In the rows, zero is written as 128.
One turn moves each row of this set onto another row. After a few examples, where does it send each row asked below?
fero: [145 112 113 123 131 134 134 139 130 142 108 140 163 118 129 106 138]
fetu: [133 125 134 162 141 119 111 134 146 108 107 138 146 124 134 124  98]
zup: [146 131 125 133 118 141 131 127 141 154 110 132 156 129 127 118 119]
Fikib: [139 123 137 133 111  95 142 139 124  70 118 136 141 124 133 125 124]
dubo: [135 136 146 132 138  98 168  94 105 144 105 133 135 127 132 118 138]
paze: [130 125 130 148 155 121 117 133 146 100 111 138 149 108 134 110 105]
lese: [122 118 142 142  90 115 147 119 115 118 161 135 155 134 135 128 116]
Zipi: [127 104 134 141  99 121 156 102  97 110 151 132 166 133 132 134 137]
Kovun: [131 116 129 147 111  71 140 113 119 144 117 148 129 105 138 105 127]
Ruv: [149 110 110 139 113 137 127 107 131 146 104 135 165 113 125 118 134]
kezus: [142 114 129 167 147 129 120 104 126 103  90 131 158 128 128 138 119]
gitev: [132 119 126 143 165 127 125 118 136  93 105 134 157 103 131 111 118]
nibe: [130 139 141 130 132  97 163  84 118 142 115 133 134 104 133 106 130]
fotu: [133  98 122 148 163  99 137  93 114 125 141 147 128 141 136 129 137]
Mirid: [126 118 131 138 165 103 139  95 129 129 153 144 121 134 137 119 120]
muveg: [117 120 142 129 101 117 153 125 116 113 166 135 156 126 137 117 118]
tezep: [141 134 141 138 107 112 149  94 126  74 113 122 146 118 127 136 120]
mepes: [134  97 120 158 150  94 129  89 118 129 142 148 125 139 136 132 130]
nam: [139 120 133 172 138 122 112 119 136 109  97 134 151 133 131 138 105]
luve: [123 106 134 128 111 122 161 108  99 105 155 133 167 124 133 122 139]
luguf: [148 104 107 131 123 134 130 121 127 140 105 139 167 111 127 110 142]
Relam: [128 129 133 137 118  83 149  94 125 141 121 141 130  93 136  99 125]
Zive: [144 125 123 124 128 138 134 141 137 148 111 137 158 126 129 110 126]
luvu: [138 117 130 133 108  96 141 122 125  66 118 134 145 106 132 121 126]
dat: [149 123 119 140 111 141 128 110 139 153 106 131 160 122 125 122 122]
Rero: [137 114 134 150 116  73 146 123 106 145 107 148 131 128 137 118 136]
konad: [127 110 139 148  88 117 149 108 105 117 154 133 160 138 134 136 125]
Sigev: [142 140 148 137 109 111 150 111 126  78 111 123 142 135 128 141 117]
Vevi: [138 113 126 153 161 131 128 103 126  95  95 131 162 113 128 125 125]
nosun: [127 116 129 149 151  99 131  91 135 133 154 145 118 132 137 122 113]
nilof: [118 115 138 122 112 120 159 119 108 107 163 134 161 121 135 114 131]
Dos: [131 105 124 158 144  94 125  89 129 133 149 147 121 135 137 129 118]
Nilit: [140 134 146 135 111 102 147 134 124  76 113 130 140 138 132 136 119]
mono: [129 109 127 138 171 103 142  96 119 125 146 145 126 138 136 122 132]
mas: [139 124 142 142 130  86 160 113  99 145 101 140 134 139 134 125 141]
Mun: [139 123 132 135 106 105 144  99 126  67 116 128 148 105 129 126 125]

muveg turns into nilof
tezep turns into Sigev
Now find these:
fetu turns into paze
fotu turns into mepes
zup turns into Zive
nibe turns into dubo

One turn moves each row of this set onto another row. After a few examples, where does it send each row asked below?
mulo: [109 154 110 155 147 131 135 115 128 134 136 126 116 122 122 106 123 139
 117 150  80 136 138 108 133 115 117 122]
bot: [149 115 119 121 142 144 108 136 131 121 135 127 138 104 156 158 101 123
 131 109 102 155 143 141 138 154 109 126]
Nipa: [137 126 116 115 143 133 102 145 133 117 133 129 126 122 150 163  99 110
 133 113  94 152 140 138 135 150 116 116]
kozu: [173 113 151 120 128 128 127 143 139 148 152 121 128 117 105 126 135 119
 132 133 132 123 115 119 125 137 123 133]
bogu: [114 121 121 151 141 113 133 122 157 126 118 143 118 149 134  98 104 133
 109 108 116 142 125 129 132  90 133 136]
monin: [103 147 107 161 138 131 137 121 130 139 138 125 115 129 122 108 128 137
  93 142  93 137 142 116 131 113 115 144]
sogo: [114 129 126 150 146 122 154 118 148 126 127 141 120 156 126 107 101 129
 114 115 112 144 125 119 129  85 125 134]
reku: [117 129 113 141 127 145 124 142 122 129 130 124 117 128 131 131 130 150
 114 126 124 161 106 139 122  74 121 119]
varug: [170 116 135 113 125 124 116 147 127 150 160 116 119 130 102 129 143 118
 125 138 125 141 124 115 126 144 127 138]
dov: [149 114 122 113 166 127 101 130 122 139 132 130 124 112 145 162 108 100
 127 115 103 142 136 146 145 146 108 125]
biti: [112 126 106 141 126 131 132 136 116 147 120 123 121 128 132 116 130 149
 108 116 117 166 125 134 128  78 129 118]
lata: [143 125 124 114 146 143 102 136 133 126 143 143 144 122 153 157 102 109
 127 110  94 145 141 139 135 146 105 122]
Niveb: [177 107 141 126 142 119 123 147 112 130 148 118 127 106 109 128 135 104
 122 135 129 132 123 120 119 143 128 146]
timap: [144 125 110 109 160 122 125 122 127 132  94 148 147 106 140 119 126 140
 137 132 153 141 122 123 122 141 128 161]
leluk: [138 138 112 116 173 129 131 125 120 125 112 156 134 105 153 120 126 140
 140 142 148 145 124 115 119 151 131 155]
nodo: [150 133 103 113 176 131 114 128 129 125 112 144 131 110 138 127 121 139
 139 147 147 132 130 118 116 146 141 158]
Nuza: [171 104 156 116 145 114 126 151 134 145 154 127 131 128 118 129 143 121
 132 139 121 135 118 119 130 146 127 126]
vemuv: [126 121 128 152 143 122 153 125 165 116 126 146 114 142 142  94 116 119
 109 110 123 140 129 131 138  99 121 133]
bos: [154 127  98 105 169 125 142 130 106 129 118 152 146 117 140 129 117 135
 134 136 139 139 128 136 126 154 128 156]
Lali: [109 127 114 143 122 128 133 143 117 140 132 123 108 134 139 118 137 158
 111 125 116 163 118 127 132  82 127 129]
rugep: [102 142 120 160 134 132 134 112 134 137 146 129 119 123 127 114 117 142
 105 136  90 133 148 108 131 103 112 138]
sufop: [145 111 129 130 145 131 107 137 118 120 118 126 128 126 156 163  93 108
 133 109 104 148 143 131 138 144 110 114]
ger: [123 116 122 119 159 128 114 133 134 125 143 127 135 114 155 161 101 105
 129 107  95 154 144 130 129 155 113 128]
Kidu: [159 106 157 121 138 129 135 144 122 136 158 121 123 127  99 128 126 117
 135 141 128 120 121 117 138 141 133 141]
mevaf: [166 112 144 118 135 122 124 152 130 147 151 117 122 117 122 127 151 113
 125 143 131 119 119 109 130 139 123 129]
velu: [109 129 121 157 121 130 140 144 120 131 114 124 112 130 127 115 128 143
 118 120 114 168 119 131 134  83 125 127]
rabi: [141 129  99 113 168 135 122 135 119 123 110 149 136 104 142 109 117 139
 143 130 145 139 117 123 116 153 142 151]
zoku: [115 116 128 141 148 117 141 117 153 121 130 139 119 144 132  99 108 122
  94 107 112 144 121 122 133  86 124 138]
bogis: [102 147 116 159 136 139 135 110 130 136 134 125 100 132 125 117 119 139
 105 144 102 143 136 114 143 101 108 138]
gav: [149 141 106 125 171 139 126 133 112 137 107 157 129 114 143 130 122 142
 144 138 143 145 123 118 133 142 130 169]

mevaf turns into lata
zoku turns into biti
bot turns into nodo
Now find these:
leluk turns into kozu
Lali turns into rugep
bos turns into Niveb
Kidu turns into sufop
sogo turns into velu
varug turns into ger
reku turns into mulo

One turn moves each row of this set onto another row. After a few examples, where does it send each row asked below?
vel: [154 111 121 135 146 106 138  80 124 125 128 108 104 132 104 141 123 147
 115 111 148 156 105 133 108 149]
Tuk: [118 126  96 138 138 166 161 115 122 129 109 105 131 124 135 121 135 148
 143 118 144 147  97 136 137 122]
volo: [140 129 118 135 132 136 113 139 142 135 116 115 123 145 119 126 137  86
 106 116 132 137 112 133 129 132]
Piz: [134 131 103 157 116 119 120 113 116 129 109 132 131 143  86 134 126 115
 166  92 143 118 128 167 111 135]
Sogok: [119 131 123 160 105 133 160 146  95 127 128 140 117 102 116 124 109 130
 144 125 138 135 108 124 124 132]
Tugiv: [126 138 144 158 156 108 151  90 127 149 138 136 105 145 112 133 110 111
 121 107 142 117 135 131 125 133]
bilaf: [158 107 153 111 142 132 149 107 110 120 125 132 115 127 131 131 128 121
 131 108 131 119 134 111 141 160]
zeku: [116 127 126 155  98 113 136  99 125 149 130 131 133 109 145 114 100 143
 145 102 146 128 119 130 112 160]
tobaz: [139 107 110 155 129 127 129 112 132 112 107 148 127 122 112 135 121 115
 162  75 127 123 124 139 107 170]
kireg: [157 111 158 122 143 128 144 108 112 120 125 133 111 126 131 127 130 120
 138 105 137 121 132 109 141 167]
lare: [127 123 124 130 120 146 122 112 130 123  97 146 138 167 125 152 113 132
 146  97 122 109 117 160 134 137]
Soron: [117 112  69 143 126 156 152 101 129 137 114 110 134 147 132 150 133 134
 129 115 148 144 114 123 134 137]
ruf: [126 111 130 131 116 145 128 109 129 120  96 135 154 162 125 148 123 132
 142  93 123 111 122 164 139 132]
Fum: [127 142 116 143 114 135 124 119 114 137 114 161 125 152 124 146  85 146
 147 114 126 129 108 134 127 144]
vopoz: [140 106 130 124 118 135 165 117  95 129 118 134  99 137 101 154 151 155
 133  95 150 126 140 143 113 130]
lasub: [129 138 152 156 159 114 154  90 127 152 138 137 109 145 108 131 113 113
 124 111 147 118 133 132 126 135]
Pakuf: [152 139 145 157 120 137 158  97  96 139 125 105 133 146 106 116 131 149
 150 105 142 125 152 134 134 134]
Dabi: [152 142 144 156 120 136 160  97  94 135 123 107 135 147 111 114 129 142
 152 109 135 126 152 136 128 133]
mago: [122 125 134 144  99 113 127 131 145 163 132 120 136 121 132 139 143 132
 104  89 140 135 105 140 133 142]
rimus: [120 101 114 155 121 117 158 141 123 150 140 124 128 132 112 140 133  78
 141 107 134 123 120 126 131 149]
bug: [144  88 115 157 113 114 149 137 125 116 125 114 117 119 108 147 114  97
 124  92 142 142  97 146 114 146]
Nipit: [108  97 103 142 125 126 138  90 122 124 117  88 139 116 121 125 106 118
 164 101 139 145 118 128 134 130]
pagul: [121 107 129 153 132 108 152 102 113 136 141 124 131 126 103 139 139 144
 127 116 153 168 144 127 145 110]
Pobas: [154 116 120 127 143 108 132  72 122 121 119 112 103 132 108 138 127 142
 111 111 147 154 109 134 114 151]
butap: [138 121 119 132 124 131 112 142 147 142 125 119 128 139 124 139 143  94
 103 109 131 142 107 131 136 135]
vudel: [128 137 122 137 115 140 118 115 116 137 105 158 131 164 128 144  97 141
 146 111 129 119 115 154 131 145]
Tev: [122 117  78 136 126 163 156 104 129 132 107  99 133 142 137 142 137 138
 139 114 145 147 105 129 133 134]
zege: [122 134 112 142 145 155 164 129 128 132 104 109 126 115 139 114 138 146
 152 119 142 144  97 140 127 120]
Rago: [125 123 129 140 119 122 120 139 147 163 131 118 133 126 127 140 146 117
  96 102 130 137 107 137 135 142]
mabar: [143 105 122 123 122 130 164 117 102 125 119 133  98 142 103 155 157 157
 127 104 148 124 140 148 115 135]
Zak: [124 124 128 169 134 105 146 126 131 147 109 135 129  93 114 124 130 145
 137  98 133 132 107 162 105 127]
Nuv: [120 106 133 152 134 111 148 100 113 142 140 124 124 130  99 137 134 146
 126 118 149 170 143 123 144 112]
riz: [115 102 106 129 107 145 147 119 116 114 108 103 119 109 125 141 118 116
 158  95 158 140 133 132  96 147]

Pakuf turns into Nuv
Soron turns into volo
Now find these:
Zak turns into zeku
bilaf turns into mabar
riz turns into bug
rimus turns into Piz
vudel turns into Tuk
lare turns into Tev
kireg turns into vopoz
pagul turns into Tugiv
Fum turns into zege

One turn moves each row of this set onto another row. After a few examples, where does it send each row asked below?
Foza: [141 131 126  94 135 128 143 125 146 145 141 124 166 138 133 110 127 126
 127 141 139 117 106 142 166 138 148 117 126 151 121 153 116]
Zerok: [129 135 150 103 130 152 148 139 121 118 125 155 107 140 107 127 129 136
 134 159 176 120 116 102 141 127 146 145 139 127 145 142 149]
fiz: [132 137 136 117 150 167 124 132 150 138 128 108 114 114 173 127 128 100
 123 165 139 132 126 146 143 133 143 145 139 105 115 114 151]
datab: [134 134 137 128 151 166 115 135 152 155 127  94 109 108 156 130 130 104
 122 151 138 130 123 153 150 139 136 143 137 104 117 113 160]
vika: [119 126 132 108 128 129 154 137 142 144 155 111 138 125 145 103 130 139
 116 121 156 116 120 119 176 135 133 153 101 157 123 129 137]
Zezed: [136 143 136 102 147 150 135 128 144 117 128 139 108 156 124 136 135 128
 128 168 167 130 125 106 129 118 162 144 126 136 150 142 140]
bamun: [134 141 148 119 126 140 151 117 126 130 135 107 127 133  87 151 154 123
 117 148 108 114  83 130 150 145 127 157 146 134 149 106 146]
sodu: [129 141 179 124 138 142 138 120 115 120 137 116 135 141  95 131 134 122
 121 143 135 106  75 128 161 152 137 121 141 131 157 133 146]
ded: [127 137 136 118 156 156 112 134 154 134 133 118  95 150 115 130 139 128
 116 152 175 137 123 109 135 121 155 145 105 139 152 131 152]
feti: [161 120 128  86 122 138 158 139 121 141 117 144 154 110 116 121 118 138
 136 162 123 119 107 147 165 154 124 134 132 149 122 132 145]
Pibis: [125 158 157 132 150 140 122 127 136 119 141 106 114 130 132 129 145 113
 118 153 145 125  94 113 149 137 167 148  81 126 163 114 153]
rovuz: [114 136 143  99 128 119 157 120 133 144 153  99 139  98 104  98 107 131
 115 129 134 107 107 106 148 130 123 148 104 148 139 121 128]
fonep: [154 136 126  98 143 144 116 144 137 140 116 136 142 103 138 102 113 127
 137 165 143 135 104 148 161 149 155 121  78 142 131 129 152]
Feza: [133 132 134 108 115 148 134 142 127 150 124 119 135  92 103 103 116 146
 137 123 139 120  91 146 179 158 121 141 116 146 122 106 158]
zike: [137 133 154 118 142 158 147 127 141 140 135 102 121 121 162 134 125 113
 123 146 139 114 127 143 154 137 127 143 170 111 117 127 149]
duze: [117 146 151 107 138 142 146 117 129  96 144 126 131 149 141 129 147 108
 112 171 134 121  92 106 139 127 157 148 112 133 149 119 130]
Tem: [134 123 150 127 153 148 123 137 127 129 130 116 108 127 114 140 150 111
  98 176 127 133  99 125 139 146 131 151  80 134 158 105 170]
kitel: [123 122 130 114 146 169 110 141 143 134 121 127  84 133  97 129 138 127
 113 159 168 142 115 116 131 129 132 152 106 140 143 110 165]
susi: [128 125 149 119 144 165 136 141 135 136 132 118 113 111 176 122 123 103
 121 163 150 123 129 137 149 136 134 143 139 102 114 123 155]
vezib: [133 120 141 124 145 171 123 137 141 154 125 102 110 107 144 132 131 106
 115 155 134 128 120 155 149 145 117 142 151 108 112 110 164]
sepum: [131 127 142 120 139 172 124 134 139 148 124 112 121 107 139 124 126 103
 128 152 135 125 109 157 151 144 125 133 168 100 105 117 150]
kago: [125 134 129  93 136 116 145 114 143 155 147 106 158 110  93 102 116 114
 117 143 123 112  99 122 139 128 133 127 116 142 132 140 109]
Kamu: [119 143 132 130 125 140 127 135 127 150 136 124 126 117  81 136 167 104
 122 148 126 125  73 136 148 143 146 152 118 107 141 110 140]
tum: [118 125 169 120 131 131 160 138 102 120 145 143 131 137 118 129 148 110
 112 160 148 105  94 110 153 142 139 142 117 117 149 141 143]
fekig: [117 134 125  98 140 135 128 115 150 144 141  89 131  96 100  97 109 121
 109 142 120 125  99 119 136 129 123 144  89 156 136 100 131]
vodop: [124 124 108 102 131 153 119 125 161 149 138  97 139 124 114 108 133 131
 113 128 127 134  95 147 163 141 121 141 116 165 112 100 133]
Mem: [144 124 129  86 135 123 148 125 126 153 126 125 152  92  86 110 109 117
 122 169 110 115 101 131 133 140 122 129 111 139 136 131 130]
Boper: [126 126 118  95 146 117 139 125 149 157 147 109 143 102 113 106 123 108
 106 160 125 124 115 115 129 123 135 144  79 143 136 130 122]
salu: [120 132 157 111 130 159 135 130 129 126 129 131 107 147  86 125 127 141
 128 135 174 116 103 112 149 131 132 134 158 138 141 136 148]
zuvat: [133 135 144 121 133 158 143 136 137 153 132 112 123 109 147 132 131 106
 131 145 139 116 118 149 155 141 132 144 170  96 111 125 147]
moto: [138 135 139  91 147 122 136 127 132 141 132 125 148  95 114  96  99 113
 124 171 131 119 108 119 133 132 145 121  81 136 144 140 130]
takem: [132 128 135 111 133 152 135 126 144 147 130 121 110 151  73 146 146 137
 121 139 154 122 110 122 140 130 129 147 162 140 141 132 143]
sako: [135 127 135  90 132 154 141 133 134 110 126 122 130 114 153 101 106 144
 125 152 140 129 110 126 163 144 127 146  95 170 126 102 155]
Zaf: [146 114  98 102 142 132 130 144 152 168 134 125 144 117 127 122 146 118
 114 160 127 137 118 149 154 140 135 145  87 147 119 130 139]
lobi: [133 135 152  87 136 131 153 120 124 121 131 113 137  93 115  96  88 131
 121 158 127 111 106 109 138 136 124 135  97 154 146 116 142]
repu: [134 132 121 107 137 173 105 137 141 134 108 140 100 127  78 130 138 124
 131 167 154 144  98 131 128 133 142 141 128 127 137 112 154]
sul: [140 140 119 115 134 154 121 136 143 158 118 134 110 132  68 143 150 128
 135 152 152 134 105 132 135 132 147 146 146 121 141 132 146]
dinor: [133 134 138  99 132 133 133 129 127 151 125 110 133  75  84  96  99 127
 126 149 123 119  94 127 142 144 121 137  93 141 140 109 148]
gepoz: [120 126 139 118 145 160 103 128 133 126 124 124 125 131  94 128 151  95
 108 175 121 137  68 141 137 146 138 128 106 125 141 106 144]
zufe: [129 131 163 122 148 162 134 133 136 136 135 107 118 120 170 120 116 109
 122 147 152 116 125 140 158 139 133 132 153 110 118 129 154]

sul turns into Zerok
moto turns into dinor
gepoz turns into sodu
Now find these:
sako turns into vodop
zufe turns into datab

One turn moves each row of this set onto another row. After a few examples, where does it send each row asked below?
Nar: [159 126 116 163  91 127 118 115  86 132 121 130 129]
Zafo: [131  97 106 137  94 124 125 138 135 138 137 145 109]
sogi: [161 134 143 139 117 113 129 108 134 130 108 116 146]
fuge: [167 135 129 143 110 126 123  93  94 152 141 123 144]
mer: [146 115 140 151 132 130 118 128 146 160 158 146 144]
dagub: [171 121 117 150  93 133 128  98  95 150 131 158 152]
tus: [150 121 145 132 120 143 116 159 138 151 152 134 143]
lis: [165 110 137 132 115 158 132 110 153 166 145 148 139]
vadup: [161 106 115 138  93 156 142 109 136 134 112 157 111]
niz: [163 124 115 155  97 132 127  87  96 148 122 128 127]
zegem: [154  95 113 137  84 156 132 123 144 146 124 156 114]
Mozan: [170 138 123 168 122 140 128 112 100 154 127 136 154]
Rumab: [169 136 148 125 124 142 129 151 124 133 149 135 146]
res: [164 123 143 151 104 115 127  97 135 128 102 137 145]
Kuled: [144  93 117 136  89 151 128 121 147 153 125 156 114]
fuzo: [159 140 107 146 116 132 133 129  92 146 125 112 136]
biz: [143  95 122 141 103 129 125 105 147 157 148 163 128]
vare: [160 119 136 137  88 106 125 110 124 116 106 140 142]
Zeg: [140 105 122 139  93 143 119 166 133 134 129 141 119]
dukiz: [154 109 140 129 117 150 126 114 153 169 148 148 139]
rud: [135 117 124 148 122 124 118 160 134 141 146 127 125]
buze: [158 129 137 126 101 104 127 120 123 119 112 118 142]
vuz: [160 123 100 128  87 125 134 115  87 141 129 135 134]
Lobor: [158 118 124 140  94 145 129 160 117 113 121 146 119]
Buru: [149 110 120 135  91 146 123 168 129 129 132 138 121]
Gerug: [165 136 130 150 103 121 115 122  83 136 140 124 144]
medi: [160 125 143 130 122 148 122 157 138 150 154 130 145]
Suf: [173 123 140 123 123 154 141 100 143 154 141 146 137]

medi turns into Buru
Nar turns into niz
Now find these:
mer turns into rud
vuz turns into dagub
buze turns into vare
Kuled turns into dukiz
Rumab turns into Lobor

